A single turn carries every row of the set below to another of its rows. Some are shown first; where does it send the rows asked next?
kora: [ -1  -1 -14 -11   0  -8   6   7  -7 -13 -10 -28   5   3  -6 -11   0 -10]
zuk: [-18  -6  -1 -23  -2 -10   4   5   1   2  -5 -18 -13  -1 -15 -13   5 -11]
bod: [-24   9 -11 -20  -5   0  -4  18  -1  -8   4  -8  14   8 -10 -15   1  -7]
fizar: [-10  -1  -4 -13 -12 -12  -2  10  -5   1  -3 -18 -15   1 -12 -18  -4   0]
rupi: [-10  -7  -5 -16  -8 -11  11   4   3  -3  -7 -20 -12   2 -18 -13   0 -12]
sig: [-13  -4  -6 -20  -7   0   6   8  -9  -5  -5 -14 -12  -3 -24 -13   2   2]
Ved: [-11  -4  -7 -19  -8  -3   4   8 -16   0  -6 -16 -13   5 -22  -9   0  -6]
Verug: [  5 -11  -8 -16   1  -6  -8   8  11   4  -2  -2   5  -3 -10 -13 -13  -9]
por: [  4 -15 -10 -21   5   2  -2   6   3   3  -5  -1   7   0 -19  -6  -9 -14]
zofem: [-11   4  -6 -21 -10 -11  -3   9  -5  -8   0 -17 -17  -2 -13 -14  -7  -7]
Pipok: [  5  -9 -10 -18   1   2 -12  11  -4   5  -2   2   5   0 -15 -10 -13  -5]
fabik: [ -9 -10  -7 -33   6   3  -2  23  -4 -10 -10  -7  -2   1 -20 -12  -9   2]
rus: [-19  -1 -18  -2  -8  -2   0  10   0   0  -3  -6  13  15 -16 -10   3  -8]
pitin: [  0 -12 -12  -9  -2 -14  -9  17   2   0 -11  -9  -8   9 -10 -13 -17  -2]
ruge: [-17   3 -18  -4  -8  -7  -2   9   3  -2  -1  -9  11  16 -11  -9  -1 -16]
nubu: [-20  -3 -10 -22  -1  -9  -3  15  16 -17  -7  -1  10   3  -9  -8  -6  -9]
kezar: [-13 -14  -2 -33  10  -5   0  18  10  -6 -11 -12  -2   2 -14 -14  -6  -9]
rer: [ -8  -4  -5 -31   3  -8 -10  24   4 -10  -6 -10  -6   0  -8 -16 -16  -3]
sug: [-14   5 -20  -1 -11  -4  -1  11   0  -6  -1  -7  11  13 -14 -10  -4  -8]
goba: [  5  -8  -2 -27   0  -6  -4  15   6   2   0  -6   9   0  -7 -16 -14 -14]
masi: [  2 -15  -3 -28   3   3   2  14   3   5  -4  -4  12   1 -16 -14  -6  -9]
Guf: [-24   7 -11 -18  -5  -2   2  15   9 -11   2  -9  15   5 -10 -17   2  -8]
vefin: [-23   7 -13 -21  -4   3   3  15   1 -13   1  -8  15   7 -15 -11   2 -12]
nug: [ -9   5 -14 -18   8  -4  -7   5 -10 -13  -6 -22   0  -4  -7  -6   0 -10]
leg: [ -6  -3 -11 -14   4  -6   0   8 -16  -1 -10 -26   6   7  -5 -10   4 -10]
sez: [-14   0 -10 -15  11  -5  -8   5  -5  -4  -8 -22   3  -5  -4 -11   8  -3]
fum: [  8  -7  -6 -26  -3   3  -3  18  -4  -2  -1  -3   9  -1 -14 -15 -15  -3]
liseb: [-15 -10 -10 -10  -7 -15  -2  16   5   0 -10  -5  12  19  -4  -9  -6 -13]
zilo: [-22   0 -10 -20  -3  -4 -12  21   2 -11  -5   3   9   3  -8 -10  -6   3]
Bimi: [ -4  -3 -11  -7   0  -6   1  10  -9  -4 -10 -26   7   1  -5 -16   5   2]
vikat: [ -3 -20 -11 -13   3 -11   1  11   8   1 -16 -11  -5  11 -17  -8 -10 -12]
gabo: [ -2 -17 -14 -13   2  -3  -4  16  -9   1 -15  -6  -5  13 -21  -6 -12  -3]
zunos: [-13 -14 -13  -8  -8  -3   6  16   0  -6 -14  -1  14  16 -16  -7  -3  -3]
fise: [-24  -5 -10 -27   3   1  -4  16   0 -12  -8   3  11   8 -16  -2  -2 -10]
Ruki: [ -8   1 -14 -13   8  -1   0   4  -3 -15  -9 -21   3  -9 -11 -10   5  -1]
Nosu: [ -8  -3 -16 -10 -13  -9  -3  20  -5 -10  -8  -2  10  18  -9  -7 -14  -7]

masi goes to Pipok
nubu goes to zunos
zofem goes to rupi
Now find these:
vikat goes to fabik
leg goes to nug
ruge goes to vefin

